Some points, one per row:
[ 1.1 -1.4  2.3 -3.7 -0.6 -4.9  0.3 -3.3 -1.  -1.6  1.1 -1.1 -1.   1.5  1.2  3.1 -2.9  2.5 -0.1 -3.2 -0.7  2.9  0.3 -0.5  0.5  5.1 -1.1  3.8  3.  -0.2  1.2 -0.4]
[-1.3 -0.3 -1.2  2.   0.5  1.3  0.7  1.   0.1  1.2 -0.3  0.6  0.3 -0.2  0.4 -1.5  0.2  0.1  0.3  0.1  0.6 -0.4 -0.2  0.1  0.  -1.2  0.5 -0.3 -1.3  0.2  0.2  0.4]
[ 1.2 -1.   0.4 -2.2  0.2 -1.6  0.4 -2.7  1.3 -1.1  0.8  0.   0.1  1.5  1.3  1.6 -1.4  0.   0.4 -0.7 -0.9  0.4 -0.8 -0.2 -0.2  2.6 -2.5  0.8  2.1 -0.4 -0.3 -0.7]
[-1.6  0.9  0.2 -0.4  0.4  1.3 -0.6 -0.4 -0.3 -0.1  0.1 -0.9  0.3  1.7 -0.8  0.9  0.  -0.3 -1.2 -0.5 -0.3 -0.5 -0.4  0.1  0.4  0.  -1.1  0.9  0.3 -1.1  0.1  0.6]
[ 0.3 -0.1 -1.1  1.7  0.4  2.7  1.4  1.  -0.9  1.1 -2.2  1.  -0.8 -1.2  1.6 -0.8  1.3 -0.3 -0.3  1.7  0.2 -1.4 -1.1  1.4 -0.1 -3.   1.1 -1.7 -0.7 -1.1 -1.6  0.6]
[-0.8  0.7 -1.2  1.6  0.3  2.4 -0.9  1.6  1.   0.5 -1.3  1.6  0.6 -0.6  0.9 -1.3  0.  -0.7  0.8  0.9  0.1 -1.3 -1.3  0.1 -0.2 -1.3  0.2 -3.2 -1.1 -0.2 -1.   0.1]
[ 0.3  0.4  0.   2.5  0.2 -0.2 -0.2  1.3 -0.3  1.4  0.5 -0.1  0.2 -0.9 -0.6 -0.6 -0.8  0.5  0.7 -0.7  0.5  0.3  0.3  0.5 -0.2 -0.7  2.3  1.2 -1.  -0.5  0.7 -0.9]
[ 0.9  0.3  1.3 -2.7 -1.1 -2.4 -0.2 -1.7  0.1 -1.   1.   0.1 -0.2  1.6  0.6  1.5 -1.   0.6 -0.8  0.5 -1.  -0.3  0.5 -0.2 -0.1  3.9 -3.3  0.3  1.7  0.3  0.3  0.4]
[-0.3 -0.7 -0.6  0.6  0.5 -0.2  1.1  0.3  0.4 -1.3  0.6 -0.3  0.5 -0.5 -0.3 -0.7  0.4  0.3 -0.4  0.2  0.3  0.2  0.9 -0.4  0.5  0.1  1.4 -0.3 -1.   0.8  0.4  0.1]
[-0.1 -1.3  1.1 -0.7  0.7 -1.7  0.9 -1.6  0.  -0.3 -0.5 -0.2  0.2 -0.7  2.2  1.4 -1.4  1.9  0.5 -2.3 -0.9  1.9 -0.4 -0.7  0.3  0.8  0.   0.7  1.2 -0.2  1.1  0.4]
[-3.2 -0.7 -0.7  3.  -0.5  0.9  0.5  1.4 -0.1  1.  -0.1  0.8 -0.4 -0.1 -0.2 -1.7  1.1  0.   0.2 -0.8  0.9  0.1 -0.2 -0.4  1.1 -0.7  1.1 -0.2 -1.7  2.2  0.   0.7]
[ 0.   0.8 -2.1  2.9  1.   4.6 -0.2  2.1  1.8  0.7 -1.1  2.5  1.3 -2.1  1.8 -2.1  1.7 -1.1  1.   3.  -0.3 -1.9 -2.1  0.1 -1.8 -4.3  0.6 -5.  -2.1 -1.1 -1.8  0.5]
[ 1.3 -0.6  1.  -2.4 -0.1 -1.7  1.4 -1.9 -1.2 -1.1 -0.4  0.8 -1.3  0.7  0.3  1.3 -1.1  1.5 -0.7 -1.9 -1.6  1.4 -0.2  0.3  1.6  2.4 -0.9  2.3  2.2 -0.8  0.2  0.3]
[ 0.1  0.6  1.2 -2.7  0.2 -2.6 -1.2 -2.7  0.1 -1.1 -0.3 -1.   0.3  2.2 -0.2  2.3 -2.7  0.2 -0.3 -1.8 -2.  -1.1 -0.2 -0.3  0.6  3.2 -3.4  2.8  2.7 -0.6  1.1 -0.1]
[-1.3  0.1  0.6 -1.4  0.6 -1.8 -1.  -1.5 -0.3 -0.7 -0.3  0.  -0.5  2.5 -1.6  1.4  0.1 -0.9 -0.9 -1.8 -0.2 -0.2  0.   0.1  1.3  2.9 -1.3  2.3  0.4  1.3  1.3  0.5]
[ 0.7  0.6  1.4 -0.6  0.2 -2.3 -0.2 -0.7 -0.2  0.2  1.1 -0.9  0.   0.6 -0.4  0.3 -1.8  0.5  1.1 -1.5  0.2  0.4  0.3 -0.4  0.   2.   0.1  2.6  0.8  0.6  1.1 -1.4]
[ 1.1  0.  -0.8 -1.2  0.   0.7 -0.7 -0.3  0.8  0.3 -0.5  0.9  1.  -0.3  0.7  0.  -0.2  0.1  0.   1.5 -0.9 -0.6 -0.4 -0.2 -0.4  0.6 -1.4 -2.6 -0.2 -1.2 -0.6  0.1]
[ 0.4  0.7  0.5  0.  -1.3  0.3 -0.1  2.  -0.3 -0.8 -0.2 -0.6 -0.7 -1.7  0.2  0.   0.3  0.1 -0.1  0.1  0.7  1.4  0.9 -0.2  0.  -0.7  0.7 -0.2 -0.3 -0.5 -0.2  0.5]
[ 1.8  1.4  0.6 -0.6 -0.6  1.2 -0.3  0.3 -0.1 -1.  -1.1 -1.1 -0.2  0.9 -0.9  1.   1.4 -0.8 -1.1  0.9 -0.5 -2.1  1.2  0.2 -0.4  1.  -0.9 -0.2  1.5 -0.7 -0.3  0.6]
[ 0.6 -1.   0.9 -3.4  0.  -2.8  0.  -2.1 -0.4 -1.3  1.4 -1.2  0.3  1.8 -0.8  1.6 -1.1  0.5 -0.6 -0.6 -1.4  0.9  1.4 -0.3  1.   3.7 -2.8  2.1  2.2  0.9  1.2  0. ]
[-0.7  0.8  0.4 -0.7 -0.4 -0.5 -0.2  0.2  0.2  0.1 -0.7  0.  -0.2  0.2  0.1  0.6  0.7 -0.4 -0.3 -0.9 -0.6  0.  -0.2  0.3  0.8  1.1 -0.6  0.4  0.1 -0.1  0.3  1.1]
[-0.4  0.   0.8 -0.7  0.2 -0.5  0.5 -0.1 -0.4 -1.1 -0.6  0.7 -0.3  0.7  0.7  0.2  0.7 -0.5 -0.9 -0.5 -0.5  0.8 -0.5 -0.3  0.9  0.7  0.1  0.3  1.3  0.6 -0.2  1.7]
[ 2.   0.3  0.8 -0.8  1.1  0.5  0.3 -0.8 -0.4  0.2  0.1 -0.8  0.7  0.  -0.2  1.5 -1.4  0.7 -0.4  0.2 -0.8 -0.5  0.  -0.3 -1.2  0.6 -0.8  0.2  1.8 -1.5  0.1 -0.9]
[-0.1  0.4 -1.   2.3  0.6  2.  -0.2  1.4  0.3  0.   0.3  0.3 -0.6 -0.8  0.5 -0.9  0.4 -0.4 -0.1  0.   1.3 -0.7 -0.9  0.  -0.3 -2.7  2.3 -1.2 -1.5 -1.3 -0.9 -0.6]
[-0.1  0.1 -1.   1.   0.1  1.8 -0.6  1.  -0.1 -0.4 -0.6  1.2 -0.7  1.5 -0.1 -0.4  1.4 -2.1 -0.7 -0.1  0.2 -1.3 -1.   0.7 -0.5 -0.7 -0.5 -0.9 -0.7  0.  -1.   0.6]
[ 0.3  0.1 -0.6  2.   1.6  1.9  0.3  1.3 -0.4  1.3 -0.1  0.6  0.2 -0.9  0.3 -1.1  0.2 -0.6  1.5  0.6  0.9  0.  -0.9  0.1 -1.  -1.3  1.3 -1.2 -0.8 -0.3 -0.6 -0.1]
[ 1.2  1.2 -0.2  1.2  0.   4.9  0.2  2.3  0.2  0.5 -0.2 -0.4  0.4 -1.1 -1.  -1.5  1.4 -1.3  0.4  2.2  1.3 -0.9  0.6  0.3 -1.  -1.6  0.8 -1.9 -1.4 -1.1 -1.2 -0.5]
[-0.7 -1.5 -0.1  0.6  0.7  1.1  1.1  0.5  0.1  1.   0.4  0.1  0.2 -1.1  1.  -0.6 -0.1  1.2  0.1  0.2  0.   0.1 -0.4  0.2 -0.1 -1.3  0.6 -1.  -0.5  0.3 -0.4  0.1]
[ 2.2 -0.8  2.3 -5.5  0.1 -5.4  0.4 -5.  -0.8 -2.   1.8 -2.6  0.4  1.9 -0.9  3.6 -2.3  2.1 -1.  -1.7 -2.2  1.7  1.5 -0.7  0.7  4.5 -3.1  3.4  3.1 -0.2  1.4 -1.2]
[ 1.1  0.2 -2.4  3.3 -0.4  3.5  0.1  2.8 -0.1  1.2 -0.8  0.8 -0.1 -1.8  0.  -2.   1.7 -1.8  0.1  1.7  1.4 -1.5 -0.5  0.4 -0.9 -6.1  3.  -2.8 -3.1 -1.4 -2.1 -0.9]
[ 0.9 -0.5  0.5 -3.  -1.  -1.1  0.5 -3.1 -1.3 -1.1  1.9 -1.6  0.2  1.4 -0.9  1.7 -1.5  0.6 -0.9  0.5 -1.2  0.8  1.6  0.3  0.8  2.5 -1.3  1.7  1.8  0.5  0.8 -0.8]
[ 2.4 -1.9  2.  -4.9 -1.8 -5.6 -0.9 -4.5  0.  -3.6  1.6 -1.8 -0.7  4.1 -2.2  3.3 -1.6  0.  -0.7 -1.8 -0.1  1.1  1.7 -0.1  1.7  6.3 -3.4  3.8  2.6  0.9  1.9 -0.7]
[ 0.7 -0.1  2.5 -4.9 -1.3 -4.8 -0.5 -4.4 -0.9 -2.4  1.7 -2.6  0.3  3.6 -1.6  3.4 -2.2  0.5  0.  -1.  -2.1  0.8  2.7  0.   0.7  6.3 -3.   5.   3.6  1.3  3.  -0.8]
[ 2.2 -0.1  0.8 -2.9 -0.5 -1.5 -0.9 -2.  -0.1 -1.6  0.8 -0.9  0.4  0.6 -0.1  1.2 -0.3 -0.4  0.  -0.3 -0.9  0.   0.3 -0.2  1.2  2.9 -2.3  0.6  1.1 -0.4 -0.1 -0.2]
[ 0.3  0.6  0.5  1.7  1.5 -0.3 -0.5 -0.6 -1.   0.8  0.2 -1.9  0.   0.4  0.  -0.1 -1.5  0.3  0.6 -1.3 -0.4  0.4  0.  -0.3  0.2  0.   1.   2.5  0.   0.3  0.1 -1. ]
Then 16 other points, each followed by its number:
[ 0.8 -1.5  2.1 -4.4  0.1 -5.4  0.6 -4.  -0.3 -1.9  1.2 -1.4 -1.   1.6  1.3  3.5 -3.4  2.5  0.  -3.3 -0.9  3.1  0.2 -0.4  1.   4.7 -1.6  4.4  3.8  0.2  1.9 -0.6] 0
[-0.8  0.9  1.2  0.  -0.3 -1.  -0.2 -0.6  0.5  0.1  0.8 -0.5  0.7 -0.5 -0.9  0.1 -0.6  0.4  0.7  0.1  0.1  0.3  0.1 -0.7 -0.5 -1.7  1.6  0.7  0.7  0.1  0.3 -1.2] 1
[-0.8  1.  -0.1 -0.4  0.   0.5 -1.1 -0.2 -0.1  0.   0.9 -0.9  0.8  1.4 -1.1  0.   0.4 -0.8 -0.5  0.6 -0.2 -0.9  1.9  0.5  0.3 -0.6 -0.6  0.5  0.5  0.9  0.8 -0.2] 2
[-0.5 -0.7  0.2 -1.4  0.5 -2.   0.  -2.9  1.  -0.8  0.6  0.   0.1  0.9  0.8  1.1 -0.9  0.6  0.4 -1.8 -2.3 -0.2 -0.1 -0.6  1.4  3.3 -3.   0.7  1.1  0.5  0.6 -0.6] 3
[-0.9  0.  -1.4  0.3  0.1  1.5  0.7 -0.6  1.4 -0.6 -0.6  0.7  1.5 -0.1  0.4  0.   1.5 -0.1  0.3  1.6 -2.2 -1.2 -0.9 -0.1 -0.7 -0.4 -1.8 -2.6  0.4  0.2 -0.5  1.1] 4
[ 0.8 -0.5 -0.8  0.6  0.3  0.4 -0.4  0.   0.8 -0.1  0.3  0.5 -0.4  0.7 -0.6  0.2  0.  -0.3  0.1 -0.1  1.5 -0.1 -0.2  0.5 -0.5 -1.2  1.2  0.6 -0.8  0.2 -0.2 -0.3] 5
[ 1.7  0.   2.1 -3.2 -0.6 -3.2  0.3 -1.4 -1.2 -0.8  0.2 -0.5 -0.2  1.   0.1  2.6 -1.3  0.8 -0.3 -1.1 -0.5  0.5  0.7  0.2  0.   2.4 -2.8  2.4  2.9 -1.   0.6  0.4] 6
[ 1.   0.   0.8 -1.9  0.2 -1.3  0.3 -1.1  0.3 -0.3 -0.7  0.2 -0.1  0.   0.7  1.7  0.   0.5 -0.3 -0.8 -2.   0.6  0.  -0.5  0.3  3.6 -1.9  0.4  1.5  0.2  0.   0.2] 7
[-0.9  0.1 -1.4  1.8  0.3  2.9  1.1  2.2  0.6  1.2 -0.5  0.8  0.3 -2.3  2.3 -1.7  0.4  0.5  0.8  1.7  0.2 -0.2 -1.1 -0.3 -1.3 -2.4  0.1 -3.  -1.3  0.  -1.9  0.3] 8
[-2.   0.3 -2.3  3.1  0.8  4.1  0.5  1.2  1.2  1.1 -0.5  0.9  1.1 -1.3  1.4 -1.8  1.4 -0.3  0.8  2.1 -0.9 -1.7 -1.1 -0.2  0.  -4.5  2.6 -3.2 -0.8  0.  -0.9 -0.6] 9
[-0.4 -0.2 -1.4  1.7  0.1  1.5 -0.7  1.3  0.6  0.8 -0.5  0.6  0.  -0.5  0.  -1.1  1.3 -0.2  0.2  0.6  1.7 -0.8  0.2  0.8 -0.3 -3.3  1.4 -1.5 -1.7 -0.8 -0.7  0.7] 10
[ 0.6 -0.4  1.1 -1.4 -1.2 -2.2 -0.2  0.2 -0.2 -1.  -0.2 -0.8 -0.8 -1.2  0.1  0.9 -0.1 -0.2 -0.4 -1.6  0.4  1.3  1.6 -0.2  0.6  1.1  0.2  1.6  0.6  0.1  0.6  0.1] 11
[-1.  -0.4  1.4 -0.6 -0.8 -1.9 -0.1 -0.5 -0.8 -1.8  0.2  0.1 -1.5  0.9  0.1  0.2  0.2  0.3 -0.1 -2.2  0.5  1.5  0.   0.1  1.1  2.7  0.5  2.8  1.2  1.5  0.9  0.2] 12
[-1.1  0.1 -1.3  1.3 -0.2  1.   0.9  1.4 -0.1  0.7 -0.4  0.3 -0.4  0.2 -0.3 -0.8  1.1  0.3 -0.5  0.2  1.1  0.2  0.2 -0.5  0.  -1.   0.6 -0.2 -1.6  0.   0.   1.1] 13
[-0.4 -1.2  0.5 -1.3  0.5 -3.   0.4 -2.6 -0.9 -0.3  0.5 -0.1 -1.6  1.6  0.4  1.5 -0.9  1.6  0.1 -2.8 -0.6  1.9 -0.3  0.1  1.6  3.6 -0.7  2.1  1.3  1.9  0.9  0.4] 14
[-0.3  0.3  1.  -0.8 -0.8 -1.6 -0.4 -0.2 -0.8 -1.   0.7 -1.  -1.1  1.1 -1.2 -0.3 -0.3 -0.3 -0.7 -1.1  0.7  0.4  1.4  0.2  0.9  1.4 -0.1  1.7  0.7  1.   0.5  0. ] 15
Which two of these numbered points are nearest to each point below, ignoring the direction in which the first points spread most? Their numbers follow each, nearest first.
[ 0.7 -0.5  1.1 -0.9 -0.2 -2.5 -0.7 -1.9  0.1 -1.1  1.3 -0.3 -0.7  2.  -0.6  1.3 -1.3  0.6 -0.1 -1.5  0.9  0.8 -0.2  0.5  0.3  1.8 -1.   2.2  0.6  0.4  0.7 -1. ] > 5 10
[-0.5 -0.1  0.4 -0.4  0.4 -0.6  1.5 -1.   0.2 -0.2 -0.8  0.1  0.  -1.6  1.6  1.6 -0.9  1.3  0.2 -1.3 -1.2  1.4 -0.7 -0.7  0.5 -0.5  0.5  0.5  0.4 -0.2  0.4  0.6] > 0 8
[ 1.   0.5 -0.2 -1.5 -0.1  0.2 -1.1 -0.1  0.3 -0.4 -0.2 -0.6  0.1  0.7 -1.   0.1  0.2 -0.4 -0.3 -0.2  0.4 -1.1  0.7 -0.2  0.1  0.5 -0.8 -0.3 -0.4 -0.7  0.4  0.7] > 10 2
[-0.4  0.  -0.1  0.3 -1.  -0.6  0.3  0.4  0.3 -0.1  0.6  0.1 -0.7  1.4 -0.5 -0.3  0.3  0.3 -1.3 -0.8  0.3 -0.1  0.3 -0.1 -0.5  0.4 -0.1  0.2 -0.3  0.3  0.4  1.1] > 13 15
[ 0.7  1.1  0.2  0.5  0.3  1.6 -0.3  2.1 -0.1  2.  -1.   0.   0.8 -1.3 -0.2 -0.6 -0.3  0.2  0.5  0.7  0.4 -0.3  0.   0.6 -1.3 -1.3  0.2 -1.7 -1.1 -0.8 -0.3  0.1] > 6 10
[-0.7  0.   0.2  1.3  0.2 -0.6 -0.3  0.2  0.6  0.7  0.1  0.8  1.3 -1.6 -0.1 -1.8 -0.6  0.1  0.4  0.7  0.  -0.2 -0.3 -0.5 -1.3 -3.4  2.3  0.2 -0.2  0.4 -0.2 -0.8] > 1 5
[-1.1 -0.6 -0.3  0.   0.  -0.2  1.7 -0.1 -0.1  1.1  0.3  0.3  0.3 -1.   1.8 -0.4 -0.9  1.1  0.8  0.8 -0.7  0.8 -0.2 -0.4  0.   0.3 -0.5 -1.   0.1 -0.2 -0.1 -0.4] > 8 0
[ 0.6  2.  -0.5 -1.  -1.5  1.3 -0.9  0.   0.2 -0.6 -0.8 -1.   0.6  1.  -1.1 -0.6  1.6 -0.9 -0.6  1.2 -0.4 -1.3  1.5  0.8  0.6 -0.2 -2.1 -0.3  0.7  0.6  0.   0.8] > 2 10
[-0.1 -0.9  1.2 -1.7 -1.3 -2.5  0.1 -1.1 -0.4 -1.7 -0.4  0.3 -0.3  0.6  0.8  1.4  0.   0.4 -0.2 -1.8 -0.6  1.5 -0.2  0.   1.3  2.3 -0.3  1.5  1.2  0.6  0.7  0.4] > 12 11
[ 1.6  0.1  1.3 -4.   0.5 -1.9 -0.7 -3.2 -1.8 -0.4  0.2 -1.4  0.3  2.4  0.7  3.2 -3.5  1.9 -0.1 -0.3 -1.6  0.7  0.2 -0.3  0.5  2.4 -3.   1.5  3.1 -2.   0.9 -0.8] > 6 8
[-0.1 -0.8  0.3  1.7  0.6  0.2  1.4  0.4  0.8  0.  -1.3  0.9  0.4 -2.1  2.1  0.5  0.2  1.8  0.7 -0.5 -0.8  1.1 -1.  -0.6 -0.1 -2.4  1.7 -2.  -0.3 -0.4  0.   0.3] > 0 8
[ 0.  -0.9 -0.7 -1.8 -0.6 -1.5  1.2 -2.8  1.  -1.3 -0.9  0.3  0.5  1.2  0.1  1.6  0.   0.3 -0.5  0.  -2.6 -0.3 -0.1 -0.5  0.4  2.1 -3.5 -0.7  1.9  0.7  0.5  0.7] > 4 3
[ 0.4  0.2  0.3  0.1 -1.  -0.7 -0.6 -0.3  0.4 -0.7  0.6  0.5 -0.5  1.  -0.6  0.  -0.4 -0.2  0.2 -0.5  1.6  0.5 -0.1  0.6  0.  -0.7  0.8  0.9 -0.5 -0.4  0.1 -0.6] > 5 10
[ 0.1  0.5  2.  -2.  -2.4 -4.1 -1.8  0.1  2.   0.   0.4  0.4  1.6 -2.2 -0.1 -0.8 -1.2 -0.4  1.8  2.4  0.6 -0.5 -1.  -0.3 -1.7 -0.5  0.4 -1.4  0.5  1.2  0.  -1.5] > 1 8
[-0.6  0.9 -0.2 -0.5 -0.7 -0.4 -0.6  0.3  0.  -0.8 -0.7 -0.6  0.5 -0.2 -0.8  0.  -0.1 -1.1 -0.3  1.1 -0.8 -0.8  1.4 -0.1  0.3 -0.6 -1.3  0.   0.7  0.4  0.   0.2] > 2 10
[ 0.8 -1.   1.1 -2.3 -0.4 -2.7  0.5 -1.4 -0.4 -0.9  0.5 -0.7 -0.7 -0.4  0.2  1.6 -0.8  1.9  0.3 -1.7 -0.5  2.3 -0.5 -0.8  0.6  2.1 -0.2  1.1  2.2 -0.1  0.6  0.1] > 0 11
[-0.4  0.   1.5 -1.8 -1.3 -3.1 -0.1 -1.7 -1.  -1.   1.2 -1.3 -0.5  1.5 -0.3  0.7 -0.8 -0.6 -0.7 -1.4 -0.2  0.6  2.1  0.3  0.5  2.4 -1.3  3.7  2.   1.1  1.1 -0.2] > 15 13
[-1.5  0.1 -2.4  4.8  0.4  3.6  0.7  4.7  0.4  2.3 -1.6  0.6 -0.4 -3.7  0.8 -2.5  1.9 -0.5  0.3  1.3  1.8 -0.2 -1.5  2.3 -0.7 -5.   3.5 -2.5 -3.9 -0.5 -2.2  0.6] > 11 13
[ 0.5  1.3  1.7 -3.4  0.  -3.2 -1.5 -2.7 -0.2 -1.5 -0.7 -1.3  0.   2.1 -0.5  3.  -2.2  0.4 -0.3 -1.5 -1.4  0.5 -0.4 -0.2 -0.4  2.8 -3.5  2.8  2.8 -0.2  1.5 -0.4] > 6 7
[ 1.1 -0.1  2.1 -2.3 -0.7 -2.7  0.  -1.9 -1.2 -0.5 -0.2 -1.2 -0.9 -0.1  0.   1.9 -2.1  1.   0.  -1.7 -0.5  1.   0.8 -0.1  0.5  2.5 -0.4  3.1  2.1 -0.5  0.5 -1.7] > 11 6
[-0.2 -0.5 -1.4  0.6  0.2  1.5 -0.1  0.7 -0.7  1.9 -0.1  0.   0.8 -1.  -0.5 -1.8 -0.1  0.4  1.5  1.2  0.8  0.4  0.7  0.5 -1.  -2.4  0.9 -1.6 -1.4 -0.1 -0.2 -0.1] > 10 5
[-0.2  1.4  1.6 -2.4 -2.1 -4.7 -2.8  0.2  1.8 -0.8  0.3  0.5  2.3 -2.2 -0.1 -0.7 -0.6 -0.4  2.2  1.8  1.   0.  -0.2 -0.4 -0.7 -0.1  0.6 -1.3  1.2  0.8 -0.2 -1.7] > 1 11
[-0.5  0.3  0.8 -0.2 -0.8 -1.2  0.2 -0.4 -0.5 -0.4  0.7 -0.5 -1.   0.6 -0.3 -0.4  0.  -1.1 -0.3 -0.8  0.   0.   1.6  0.3  0.9  1.   0.9  1.8  0.2 -0.1  0.9  0.1] > 15 11
[-0.4  0.  -1.2  1.9  0.   2.7  0.7  2.6 -0.5  1.5 -0.2  1.2  1.1 -1.8  2.4 -1.7  0.5  1.2 -0.2  1.8  0.8 -0.6 -0.7  0.2 -0.8 -2.6  1.8 -3.1 -1.6 -0.8 -1.   0. ] > 8 6
[ 0.5 -1.1  1.2 -0.5  0.  -1.8  1.2 -0.7  0.5 -0.7 -0.2 -0.1 -1.7 -0.4  0.9  0.6 -1.1  1.2 -0.4 -1.4 -0.2  1.7 -0.5 -0.2  1.1  1.   0.2  0.9  1.   0.5  0.4 -0.3] > 0 14
[-1.4  0.2  0.2 -0.7 -0.1 -1.   0.6 -1.1 -0.1 -0.4  0.8 -0.4 -0.1  1.2  0.4  0.3 -0.2  0.3 -0.8 -0.9 -0.6  0.2  0.4  0.2  0.   0.3 -0.6  1.2  0.6  0.7  0.7  2.5] > 13 10
[-0.2  0.6 -1.9  1.7  0.6  3.6  0.1  1.9  1.5  0.3 -1.2  1.9  0.4 -0.8  1.6 -1.7  1.7 -1.   0.8  2.6 -0.4 -2.4 -1.5  0.5 -1.3 -3.5  0.1 -4.6 -2.3 -0.8 -2.1  0.5] > 4 7
[ 1.  -1.   1.2 -1.3 -1.1 -1.8  0.8 -0.2 -0.9 -0.3  1.5 -0.7 -0.8  0.5 -0.2  0.1 -1.3  1.5  0.7 -0.6  0.4  2.   0.4 -0.2  0.8  1.3  0.3  1.2  0.1  0.4 -0.4 -1. ] > 11 15
[-0.5 -0.3 -1.2  2.3 -0.1  1.6 -0.9  1.3  0.1  0.9 -0.1  0.  -0.9  0.5 -1.5 -1.2 -0.3 -0.2  0.  -0.6  2.   0.2 -0.1  0.9 -0.5 -1.6  1.5  0.5 -2.  -0.6  0.7 -0.9] > 5 15
[ 2.  -0.4  1.6 -2.3 -0.4 -2.8 -0.6 -1.1 -0.6 -2.6  0.4 -0.5 -0.6  0.7  1.   2.1 -0.2  0.5 -0.7 -1.1 -0.4  1.1  1.1 -0.3  0.3  2.1 -0.9  2.3  2.2 -0.6  0.8 -0.4] > 11 6
[-0.9 -0.2  1.3  0.8  0.  -1.8  0.  -0.7  0.4  0.1  0.5  0.7 -0.6  0.5 -0.8  0.5 -1.   0.2 -0.2 -1.6 -0.4  0.3  0.3 -0.3  1.8  0.7  1.1  2.4 -0.4  0.5  0.9 -1.3] > 12 15
[ 0.4  0.3  2.  -2.4 -1.2 -3.2 -0.4 -0.8 -1.  -1.6  0.6 -1.3 -0.7  1.9 -1.9  2.1 -1.3  0.  -0.6 -1.4 -0.4  0.6  1.6 -0.3  1.2  3.1 -1.3  3.5  1.6  1.2  0.9 -0.3] > 15 13
[ 1.3 -0.8  1.2 -2.8  0.4 -2.3  0.3 -2.4  0.2 -1.   0.  -0.3 -0.3  0.9  0.3  2.4 -0.4  1.1 -0.4 -1.4 -1.9  1.3  0.3 -0.1  1.7  3.4 -2.7  1.7  2.3 -0.1  0.5  0.7] > 7 3
[-1.1  0.3 -1.5  3.1  0.1  3.7  0.8  3.   0.8  1.2 -0.8  1.2  0.4 -0.6  1.8 -2.3  1.1  0.   0.4  2.   0.1 -0.1 -1.1  0.  -1.4 -3.9  1.7 -3.  -1.4 -0.1 -1.2  0.6] > 8 9
[-0.7  0.  -0.5 -0.6  0.  -0.1 -0.5 -1.2  0.3  0.2  0.5 -0.1  1.3  0.4 -0.4 -0.6  0.6 -0.5  0.   0.5 -0.6 -0.4  0.5  0.8 -0.4  0.5 -0.7 -0.1  0.8  0.9  0.5  0.7] > 2 10
[-1.7  0.1 -3.4  2.8  0.4  3.4  0.   2.5  1.3  1.2 -0.9  1.8  1.2 -1.5 -0.2 -2.5  2.7 -1.8  0.9  2.8  0.8 -1.6 -0.9 -0.1 -1.7 -4.   0.9 -4.4 -2.4  0.5 -1.7  1.3] > 4 10
[-0.2  0.2 -0.5 -0.3 -0.3  0.4 -0.6 -0.6  0.4 -1.   0.  -0.8  0.4  0.8 -1.4 -0.2  1.2 -1.2 -0.1  0.5 -0.3 -0.7  0.2 -0.2 -0.7  1.  -1.4 -0.6  0.2  0.8  0.1  1.8] > 2 4
[-0.5  0.5 -0.8  1.1  0.3  1.  -0.6  2.4  1.4  1.4  0.5  2.3  0.5 -2.3  0.3 -1.7  0.7  0.1  2.   2.3  1.1  0.1 -1.4 -0.6 -2.2 -3.5  2.4 -2.9 -1.3  1.3 -1.6  0. ] > 1 8
[ 0.9 -1.   1.   0.3  1.5 -2.2  0.5 -1.7  0.2  0.6  0.6 -0.4 -0.6 -1.2 -1.   1.  -2.5  2.2  0.4 -2.2  0.1  2.3  0.  -0.9  0.2  1.3  1.3  3.4  1.1  0.8  0.8 -1.8] > 0 1
[-0.5  0.1  0.6 -0.7  0.  -1.1 -1.2 -1.3 -0.7 -0.2 -0.2 -0.1  0.   1.  -0.8  1.3 -0.8  0.1 -0.1 -1.4 -0.4 -0.3  0.4  0.8  0.4  1.2 -1.9  1.6  0.6 -0.3  0.4  0.2] > 10 13
[-1.3  0.4 -1.6  3.   1.   3.8  1.9  3.2  0.4  1.7 -0.8  1.7  0.4 -2.   1.3 -2.   1.4  0.2  0.   2.4  0.8 -0.6 -1.1 -0.5 -1.6 -4.1  2.  -3.7 -2.1 -0.6 -1.3  0.6] > 8 13
